Each path below is one point turned by a fixed rotation once a step. After each direction that follows a path, write how fast that rotation turns it, in degrees a step (0 if it stays still).
Each turn is a multiple of 5 degrees from 10 to 175, or 0.
Each row of a path follows its step; steps can be skipped.
Path 1:
step 1: [ 17   2 -11  35  23   2  23  15  16  -5   7  12  12  -6   5  14   5 -18
  16  -7 -27  20  12  11  -1 -18 -13  -3  18  -3  -2 -18 -12  41   2   3
   6  22 -12  -9   6  10 -13 -14   1  -2 -14   3  -9 -33  -4 -19 -23  38
 -21  14  -9 -13 -13 -22  -7   1]
step 2: [ -4   1  28 -12  14   8  -5  -5  34 -17  15   2 -25 -13 -44 -20   9 -10
  19  -7  -3   7 -18 -14   8 -23 -16  -7  16   4  14  44 -12  19  -4 -18
  -2  20   0  -3   2  -3 -10  20  10 -12  19  -3   1   2  18  10 -20  24
  -8  -6  19   6  18  20   7  12]
step 4: [ -8  -1 -17 -12  -2  -2  10  16   6   3  -3   4  15  22  -5 -29   0 -18
  -2   2  -2  21  12  46  19   6 -15  29  -4  10 -10 -34  27   0   9  30
 -17  22  14 -15   8  -6  32  18  -7  13  -2  -2  -3  -9 -10 -20  -5   7
   9  16  -8  12  21   5 -25  17]
step 5: [  0  -5   3  16 -20  15 -32  -1  34   2  14 -28  -4  18 -12  -2 -17  -6
 -21   5 -19   4  34 -17   8   8   8  15 -28   6 -17 -12   7  12  -5 -19
   2 -11  15 -13  12  30 -12   3   4   5  -3  10  23  13  26 -18 -11  31
  -1 -12   1  13  24  -2  14  12]
step 6: [ 19 -17  16   2 -18 -29  -9 -18 -17   4   1  13 -14 -34   1  13   8  -4
   1  -4 -14 -14  14  -7  15  25   3  20 -18  30   3   1 -21  10  20 -24
 -16 -20  -2  -6 -22   9   4  27  13  -4  28  35  -2   6  -1  -6   2 -15
 -23   1  14 -10   8   8 -10 -29]
step 7: [-22  27 -12   6   2  21  10 -16 -25   1  25  26 -18 -12   2   5  20  12
  -9   7  22 -10  11  33  -4  12 -20  24 -18  -2   0   3  13 -13  13   5
   8   8 -13  14  -7  28  29   9  -4   4  18   5   3  -6 -18   4   6 -22
   0 -37  13  15 -16 -12  -5  24]
step 11: [-21  -1  -6   6  13  -3  -6  25 -12   0   2  12 -20   1 -12   7  20 -29
  11 -23   4  22 -25 -25  -2  13  -2  -7   6  -5  21 -24  29 -24  -7   3
  11  23   9  17  15 -40  -1  24  -3 -11  -6   6 -16   3  -1 -18 -11  -8
  -2  -4  11  38 -16 -21  12 -16]
step 13: [-10  -4  22 -20   1 -31   0   5  18  34  -3 -17  14 -14  -6   3   9  17
   6  -9  -2 -16   1   2  18 -16 -12  11  26 -20  15  -5 -14  27   9  11
 -31  20  12 -14 -36 -22  -3 -20  16  22 -10  -3  13 -15   6  -3   7  18
 -33 -16  10 -11   8 -10  -4   4]
step 15: [-10 -10 -12 -38  13 -17  13  -8 -12   6   5 -13   4  10  14  -4   3 -19
  18  26 -18  11   7   1  16 -13  28  -2 -30  15 -12  16  18   0  28   1
  31  17   7 -31  30   5  24 -18   6  -5  13  14 -21   1   6  -9  -4 -21
  13  14  13  -1  13  -2  19 -22]
step 16: [ 15   0   5 -23 -11   3  -6  -1  11  -5  12 -15  29   9 -11  17 -29   7
 -17  15   9   8  11  19  -7 -16   9   1 -16 -21  14   5   9 -24  10   5
 -38  -2   1 -21   9 -22   9  13   6  25   4  31  11  27 -26 -22  19 -12
  -2 -32   6   3  16  16   7  13]
Directions:
[ -9  -4  -4  -1  -4  -1  -2   2  -4  -6   7   4  -6  -6   2  -5  -2  -1
  -1  -4   1   5   2   0   1  -6  -3  -4  -5  -4  -5   1   1  -3   1  -1
   2  -1  -1  -3  -5   0  -8   4   6   0   5  -6   2  -6   3   2   2   2
  -5  -1   3  -4  -2   5   0 -12]
90
[  4  -9   1  -2   7   5  -1  -3  -3   4  -1  -1  -3   0   2   0  -3  -6
 -11   2  -1   6   4  -5  -3   0   2   0   4  -2   3   2   7  -5   3  -2
  -1  -4  -2   8  -4   3  -1  -1  -5   3   1   0  -7  -2  -2  -6  -3   2
 -12   0   6  -2   3  -3  -6   1]
65
[  3  -5  -7   1   0   1 -12   6 -12  -2  -6  -4   9   4  -4   3  -2  -3
  -2  -1  -4   3  -6   3   4  -3   6   9   0  -1  -7   1   3   2   0  -1
   3   3  -2  -1   2  -1  -4   4  -2   3   2   3  -1   4   2   5   2   0
   0  -4  -4   5   3   2  -1  -3]
65
[-7 -5  3 -3 -5  0 -4 -6 13 -2  2 -1  6  4 -2  1  8  2  4  2  4  4  3 -6
 -5  3  6  6  6 -6 -2  2  0 -4  1 -7  1  1 -6  5  0 -2 -1  4  0 -5  0 -1
  3  0  3 -4  0 -2  2  0 -5  4 -4  1 -3 -5]
125
[  4   1  -7   0  -3   4   1   2   2   1  -2   8   1  -4  -3  -1   2   5
   3  -1   0  -3 -10 -10  -1  -3  -1  -4   1   4   0  -3   1  -4   0   4
   0   1  -1   5   6   1  -2  -6   1   0  -2   0  -7   2   0   1  -1   8
  -6  -6  -7   0 -12   5  -5   0]
35
[ -5  -9   0  -5 -10  -3   0   9  -1   0   2   2   3   3   5   1   2   5
  -6   2   6   0  -5  -4   3  -2  -7   1   2  -4  -3  -2  -2  -3   0   3
  -6  -1  -2   3   1   5   2  -1  -2  -3  -6   1  -1  -3  -3  10  -5   3
   4   3   4  -3  10  -5  -2   5]
80
Path 2:
step 0: [ 10  -1 -14   5 -10 -21   7  24  -8  31 -39 -20   6  -7  16  21  20  19
  -6   2   4  14  14  25 -16  -9  21   5   0 -14 -16   7 -19   4 -17 -33
  14 -22 -14 -24  11 -15  -3  -1  -3 -27  -1 -10  -5  15   1  -9  -5  -6
 -41 -15   6  -2  -8  15  15  -6]
step 1: [ 13  21 -18  20  -3  19   6  15   1  -3 -29 -19   2 -37  -8   8  16   3
  -5  17 -22   8  11  12  -9 -37  -9  45 -12 -12   0 -17  19   1 -15  -8
 -16 -10  24  -3   4  -9  11 -20  -3 -30  -3 -11 -19  -8  -9  -5   7 -18
   0  16  14  -4  10  16 -21  14]
step 2: [ 17  34   7   0   1  -5   9  40  16 -11   5 -14 -31 -29   3  27  -2  -9
  11  -7   6   7  15   3  -7 -14   1  13   6   3   5  27  -6  51  15  26
 -14 -13  -3  -4   9  -7   1 -26   9 -27 -12  10 -19  12   1   1 -21  17
 -13   0   7   1  10 -12  -5   3]
step 4: [ -5 -14  -1   5   7  -6   2   6  27  37 -13 -21  -1   0 -13  18  -2  -2
   4  20  -4  24  -5   9 -25 -13 -24  -1  21 -17 -26  -2  13  -5  22   3
 -19  -5 -11   7   2 -22   3 -14  -6 -32   6  -2  -4  -8  20 -24  15   4
  -6  20  19  -6  33  25 -33   4]
step 5: [-18  19  16 -32  16  -5  13   8  27   5  -8 -35 -18 -20   0  29   5 -10
  29 -16  10   1  14  -1  16 -19  -6  -2  -2 -25 -18   6 -18 -14  14   7
 -26   3   9  -3  13  -5   4 -14  -1 -42  -4  23  11  -2  -5   9 -10 -16
   4   7  -7   7  18  10  23  22]
step 7: [-10  17 -20  14  13 -27   2 -12  -2  36  -9 -18  17 -13 -17  25  16  16
 -17  12   2  18  13 -30 -25 -12   1   2   8 -25  -9  36   9  -7 -15   9
  -5   4 -27 -10  10 -25 -12  12   2 -14  -6  25 -23  -1  -2 -17  -4   5
 -10  28   1  -2 -10  16   7   2]
step 11: [ 11   5  12   8 -18  -5   9  26  42  37  -8  -1 -10  -3 -16  12  -3 -30
  15   0  -5 -14  12  14 -16  -2 -10   2   5 -14   4  28 -13  29   9  21
   2 -13   5  -2  -1  -9 -11  26  -8 -17  -9  15 -34   2  14  12 -14   5
 -30   4  24  -4  25   6 -11  -3]
step 13: [ 15  29  -4  18   0 -14 -15 -14   9  27 -10 -20 -10 -15 -16   4 -25   6
  17  21   8  12 -14  -3 -15  -6 -17  20   7 -15 -15  -7   3   5   2  -3
 -38 -21  17   5  18   3   7 -10  -5 -31   9 -11   6 -19 -24  -3  21   6
 -14  15  14  26   5   1 -32  29]
step 14: [  0  13  17 -17  10 -18   4   3  25  -3  11 -25  -6 -29  11  29 -23 -25
  11 -21  19  10  -6 -16  -6 -10   4  14 -11 -30   3  13  -7   9  -3   5
 -17 -10 -10 -17  36   1 -16  16  -4 -15  -5  31 -20   5 -10   0 -11  11
 -27  23  17  -7 -12  -3   9  20]
step 15: [  5  -2  -8   1  -5  -5 -18  -1  21  10 -32   7  23  -4   5  11   5 -24
 -12  -3  24 -13  12  14  -2 -15  34  -2  19 -30  -8  -1 -22  -8 -12 -14
 -30  -7 -12 -29  -4 -12  -7 -19   4  -9  18   9 -21 -24 -30 -13   5  23
 -27  -7  11 -27   1  10  -3  -7]
Directions:
[ -1   0  -4   1  -7  -1   1  -4   4  -2   7   9  -9  -5  -1   5   4   2
   2   7   1   0   5  -2 -12  -1  -2  -2   1   1  -2  -5   8   1  -1  -5
  -2   3   3   3   2   0   2   4  -2  -3   0   0   2   1  -5  -2   8   2
   1   8  -4  -3   4   0   6  -4]
120
[  4  -1  -1  -2  -3  -4   6   0   0   0   0  -1  -2   5   4   5   3  -4
   2   2   6  -7   4   0   1   2  13  -2   0   3  -7   0  -4  -1  -2  -2
  -3  -2   2   2  -7   1  -2  -3   5   5   0  -8   3   6  -6  -2  -4   6
   0  -3 -11   6   0   2  -5   1]
115
[ -3   1  -2  -7   0  -3  10  -4  -2  -1   6  -6   1  -5   0   5  -4   6
   1  -5 -10   2   0  -2   2   0  -1  -9  -5   0  -1   5  -1   4   0  -6
   5   2  -9  -6   4  -1  -5   0   0  -5  -3   0   3   8  -3  -2  -5  -2
  -4   1  -3   0  -2   0   3  -3]
155
[-11   7   7   3  -1   3  -7   2   3   2  -4  -1  -1   2 -10   0   1   9
   6  -1   1  -1   4   5  -1   3   2   0   3   0   3  -8  -6   2  -3   1
  -4  -1  -3  -2   3   1  -5  -2   0  -2   4  -2   0   3   0   1   2   0
  -1  -1  -5   9  -5  -5   4  -8]
140
[-10  -7   3   0  -5  -1  -1   5   2   6  -9  -7   1   3  11  -2  -2   1
  -1   1  -3  -4   4  -1  -6   4  -1   1   2  -3   1   1   1   5  -1  -6
   3   6   3  -3   3   0  -1   1   3   3   0   5  -2  -5  -4   0   2  -5
   5   0  -6  -4   3   6  -8  -6]
95
[-4  7 -7  0  3 -2  7  4  2  6 -3  3  8 -1 -1  1 -4  6 -6  3  0 -2 -2  3
  7  0  3 -3  1  4  0  1 10  1 -1  1 -8  2 -3  8 -2 -2 -4 -5 -2 -2 -6 -1
 -1 -6 -3 -3  3  2  9  7  2  1 -1 -3 -4  0]
125
Path 3:
step 2: [-10   8  16   0  18  16 -26  24 -18  11  17  -5   6  10  -3   4  -4   8
  28   6   8 -35   0  -9  21  -5  30   7  10 -10 -32 -14 -15   1 -13  24
 -13   1  23 -11 -19  -9   6  -1  13 -13  -1  -6 -21  -7 -12   9   1  -6
 -18  -7  12 -24  -6  -6   0  -9]
step 3: [-22   1  16   7   1   9   7 -15 -24  -7 -10  -6  12   0  11  14  10  41
  22 -12  22   5   9 -27 -11   9  24 -12  16  -4 -28   8   5 -17 -18 -11
 -26  -2  -6  -6  -3  21  -6  18 -26  -9  10  -6   7  -3 -18   2  -8 -12
  14   1  -5  -9   7   7 -11 -16]
step 4: [-25  20   2   2  18 -19  18 -16   3   8   8   7  -2 -19  18  25 -28  12
 -12   9  13  -2  -4  -1   7 -14   5  13  15 -12 -21  11  11   5  -7   8
  -4  -3  -1  12 -26  -4 -24   0 -14  33   8  -1  24  -5  23   3 -24 -13
  17 -22 -11  -2   9  -1   0 -18]
step 5: [-16  23 -15  27  -5  -3   8  14  12   2  -4  10 -16 -12  30  14   4 -20
 -13  -5   2 -12  10 -14  21   4   6 -18 -16  -5 -17  -8  11  -5   0 -24
  21  15   0  16 -28  -5 -16 -26  -6   3  16  -1 -11  13 -17  23   3 -22
   9   6 -22   8  10  14   4  12]
step 8: [ -2   5 -40   9 -13  11 -17 -17 -16  15  13  -4  10  -1 -26 -15   2  30
  -6 -11   6  17  -1 -12  12 -11 -26   5  23 -30 -31  17 -12 -10   3 -17
   4  13   0  12  -8   1 -12  -1  16   3  11  -1   1 -14 -12  -4  22  15
 -11  10   0 -10  -6   6   8 -18]
step 10: [-26  -2   2  20   5   0  -4  -6   2  11  21  -9 -41  -9  -3 -11  12 -13
 -18 -10 -12 -12  21 -30 -22  31  14  -1   5   1   4  29 -14   0 -11  -6
 -10   2  -9 -12 -12   7  -5 -10   5  29 -18  -3  -7   8   6  13 -16  10
  -5  -8  23 -15   8  18   5  10]
step 11: [-24 -15   9  -1  20   9 -24   8   7   0  15 -27 -12  10   8 -10  12  -1
   2  -9   2  -2  10  19  -7  -7  15   9 -12 -16   8 -10  -5   4 -21  22
  -2   2  20   2  -5   1 -29 -24  16   6  22 -22 -11  26  -7  22 -28  -2
  -3  18   8 -13   6  -4  21 -23]
step 12: [ -5 -17  -9   8  11   3 -23   6  22   5   5  23  13   6   3  32  31   8
  26   3  -7  10  -4 -19 -12   7   2  -9  22  14 -11 -18   9  20  -9   6
 -20 -10  -2  12 -21  21 -10  17 -12   3  17 -17 -17   3 -12  -5 -12   0
  11  28   3 -12  -3  -1  25  -4]
step 14: [  0   7 -15  34 -29  15  -2   7  17   0   6  -5  11 -19  27 -18 -13 -13
   5  12   8 -13   2 -29   6   5  -6   1  -5  -7 -36 -25  20   5 -11   1
  16  -8  -1  -6 -22 -19 -17  -7   4  -7  -9 -12  11  16   4 -20   7  -7
   7 -20  23   0  -5   9  -7 -17]
step 15: [ 25  17  -8   3   2 -14  -5 -14   0 -18  -4 -11 -18  16   5   7  -1   2
   8 -13  16  20  12 -19   2  -1   3  -1 -19 -13 -15   5   9  17  -1 -13
  -4  14   1 -27 -18  -9   2   8  19 -21  -3 -13  10  35  13   8  10 -20
  21  -3  11 -20  14  44  -3   1]
Directions:
[  0  -1  -8 -12  -1   2   6   2   3  -1  -3   8   1  -6  -4   1   1   7
   0  -4  -1  -3  -4   8   0   0  -3  -7   7  -3  -4   4   3  -2   1  -4
  -1  -3  -7   3  -5   2  -5  -4  -1   2   2   4  -1  -2  -2  -8  -5  -1
   2  -4   4   5  -4   3   0  -5]
80
[ 1  6 -2 -6  2 -1  1 -7  3 -1  4 -7  6  0 -4  0 -4  3  0  7  4  8 -2  2
 -2  4 -8  2 -5  3 -2  4  3  4  0  5 -1  8  2  7 -3  1  3  4 -4  5  7  0
  0 -2 -5  0 -5 -4  5 11 -1 -2 -4  2  2  1]
90
[ -3   0   3  -5  -2  -1   5   5   1 -12  -6  -7  -1  -2  -7  -2   3   5
  -2  -3   4  -7   7   4  -1  -5   5  -4  -5   1   1  -2   1   1  -1  -3
   5  -1   6   1   4  -1  -2  -1  -1  -5  10   2   4   6  -1   4   1  -6
   1   4  -2   2   4  -2  -1   4]
170
[-4  3  5 -3  3 -6 -5 -3  3 -4 -2  0 -5 -8  4 12  4 -8 -2 -3 -2  1  1  1
 -4  1 -6 -1 -1 -7  2  2 -1  0 -2 -1 -2  6 -2 -5  5  1 -3  1 -1  9  2  0
 -3  6 -5  5 -5  0 -1 -2 -3  6  3 -4 -5 -4]
60
[-11  -1   2   2   3   4   0   4   5   1   2  -1  -2   1  -6  -6   1   5
   5  -5  -4  -4  -1   2  -9   2   0   3   3  -1   1  -1  -8  -4   1   8
  -6   2   5  -6  -6   1   2   2  -5   1  -4   4   1   0  -5  -4 -10  -1
  -3   1  -5  -4   4  -5   4   3]
40
[ -1  11   5   1   1  -2   3   0  -4   3  -5   5   1   3   2   3  -9   1
   5   1   3  -1  -2   0   4  -5   4 -10   5   3   1   0  -5  -4  -4   4
   1   6  -2  -6   1  -6   8  -2  -2  -4   1   0   1  -5   0   1  -3  -9
   0   3   0   3  -1  -1  -8  -2]
20
Path 4:
step 2: [  6  -9   9  -4  -3  30   8   7  -8 -32  22 -12   1   8   0  19 -10  18
 -34   7  21  -5   6  13   5  11   9   4 -12 -20  -4 -15 -14  -3 -19   1
 -40   4 -21  -4  -5   6  12  -9  -2   4 -25 -16   6  10  -9  -9   6 -12
   9  10   7  17  11  20 -19  -4]
step 3: [ 29 -12  -3  -2 -15 -13 -18  -9   3  13   7 -15  -6 -19   0  21   9 -15
   5  12   4  20 -14  38  22 -27 -23   1  -1   5   3 -15  21 -17  -2   2
   7  -2  -4 -18 -12  23   7  15   1  24  -1  13  16  -8 -18  13 -11  -7
  -3  28  12   8   9  -4  -2  16]
step 5: [  3  28   3   2  -9  -5  27  13  -4  17 -12  -2  10   1 -27  32   9  12
   7   9  -4 -17   3  25  -1   2 -13 -12 -13  17 -17   4   4 -15   5  26
  -9  16   5 -17  21  -4  -1  17 -25   4   2  -5 -21  -9 -14  -7 -22 -16
  -4   9   0   3   7 -31  13  -9]
step 6: [ 30   6   4  24 -25  14   5  11 -11 -12   4   9  36 -15 -10 -18  11   2
 -35 -21  -6   5  -1 -12   9 -14 -10  -9  12  -4 -11 -14  -1   8   9  10
 -13  -2  10   1  12 -17 -17   4   4   5  18   3  15  -4   7   4  30 -32
  -2   7  -6  -9 -11  19   8 -16]
step 8: [ 23 -16  23  -5 -27   7  26  -7 -22   6 -22 -13 -20  -7  21  17  10  18
 -20  -5   0  21   5   5   5  23  14  -4  28   1  -7 -17 -12 -29   4  -3
   7  16   5   5   0  -9  -2  -7  17   1   8  -2  15  -3   8  17 -10   2
  -5 -24  14  -6 -25  11   6   2]
step 10: [  1  -5 -11  11 -23   4 -11 -19 -15   8   5  -3 -19  -9  -5 -12 -21  10
  18  14  -7  -7  15   2   8  -3  11 -28  -1 -15 -12 -20  10 -37   5 -22
 -14  -7   8 -16  23   2  11   6  -3  27  -3  21  -1  -7   8  13  -3 -32
  -8  -8  10  -3  10  20 -26  -7]
step 11: [  1  -6  -8 -12   4  11  -6  12   6   1   9   8 -14   6 -11  10 -14 -14
 -17  15  17  -3  -7   7 -18   2  -4  31 -13  10 -18  16  -7   7 -14  -1
 -33  20 -20 -11   5  -7 -25   4  -2   8  -4   4   5  -4  -9  48  -4 -25
 -25  13 -13  11 -14  17  19   9]
step 13: [ 30  11   2 -17  -6 -10  -3  24  -5   4  14  33  11   3  -3   0   3   5
  -6 -27   9   6 -13   3   1  10 -18  -2 -22  -3   4 -10  15   7  -5  -4
 -21  -6  -6   9   2   5   9  31   0  12   3 -14  31 -17 -35  -4 -24  -1
 -15  -6  21   8 -20  16  14 -18]
step 14: [ -7   8 -11 -24   4 -12  22  23 -16 -21   3 -27   8 -30   3   7   4   3
  -4  19   0   8  15  22  14   2   7 -27  -2 -15 -20  -7   6  -5  -4   7
  -1 -12 -14  -3  -1 -25   7  -2   4  22  -7   3   9 -26 -10   3  14  -7
  19  14 -22   5 -18 -25  -6 -21]
step 16: [ 30  -3  -3   6  18  -6  -1  -2   5   0  11  -8   8 -13  23  15  23 -18
 -25  -8  -9 -24   9  47  10  -5  -9 -12  20  19  -9  14  -5 -21  15 -15
   6 -10  20 -19  -8 -21 -11   9  -1  13 -19   0  -2   0   1   7  13 -14
   6  14  11  14   8  12 -11   4]
Directions:
[-3  1 -1  4  0  0 -3  1 -1 -3  1  3 -9 -3 -4  4 10  3 -6 -7 -3 -5 -1  2
 -5  5 -5  0  2  6 -2  2 -4 -3  5  8 -5 -5 -4 -3  7  4  4  0  2 -6 -2  0
 -4 -1  4 -7  3  4  0 -3 11  5  0  0  0 -1]
100
[  6  -3  -4   0  -5  -1   2  -1   5   3   3   3  -2   4   1   5  -3  -1
  -1  -6   3   1   0   6   0   5   4  -2   2   2  -6   5   2  -2  -7   1
   4  -4   5  -1   4  -1   4  -4 -11  -6   0   0   7   5  -5  10  -3  -1
   5  -4   4   1   4  -2   3  -7]
135
[ 5  3  4  2 -2 -1  2  3 -1  3  4  0  1 -9 -7 -7  9  1 -2  2  1 -2  1  0
  0  2 10 -3 -2  0  2  1  8  6  0 -2  3 -5 -2 -1  4 -5  3 -3 -7 -3  3 -5
  0  1  0 -2 -5  5 -8  8 -3  1 -7 -2  4  3]
45
[  2  -2  -3   0  -2   4   4   0  -3  -5  -3  -2  -3   6  -2 -13  -1   4
  -4   0   2   4  -1  -2  -2  -1   2   0  -7   2   3  -1  -2   1  -6  -1
  -6   5   5   0   1  -9   4  -3   8  -6   6  -5   7  -1   4  -3  -1  -2
   3   4   9  -1   5   4  -2  -1]
170
[ 4  1  5  3  0  9  4  4  9 -2 -6 -5  4 -3 -4  3 -9  0 -1  4  0  2 -9  4
 -2 -1 -6  2  8 -2 -2  2  8  0  1  2  3 -1  1  1  6  0  3  3  2 -3  2  1
 -1  8  9 -4 -2  0 -5 -1  3 -4 -1 -1 -3 -2]
25
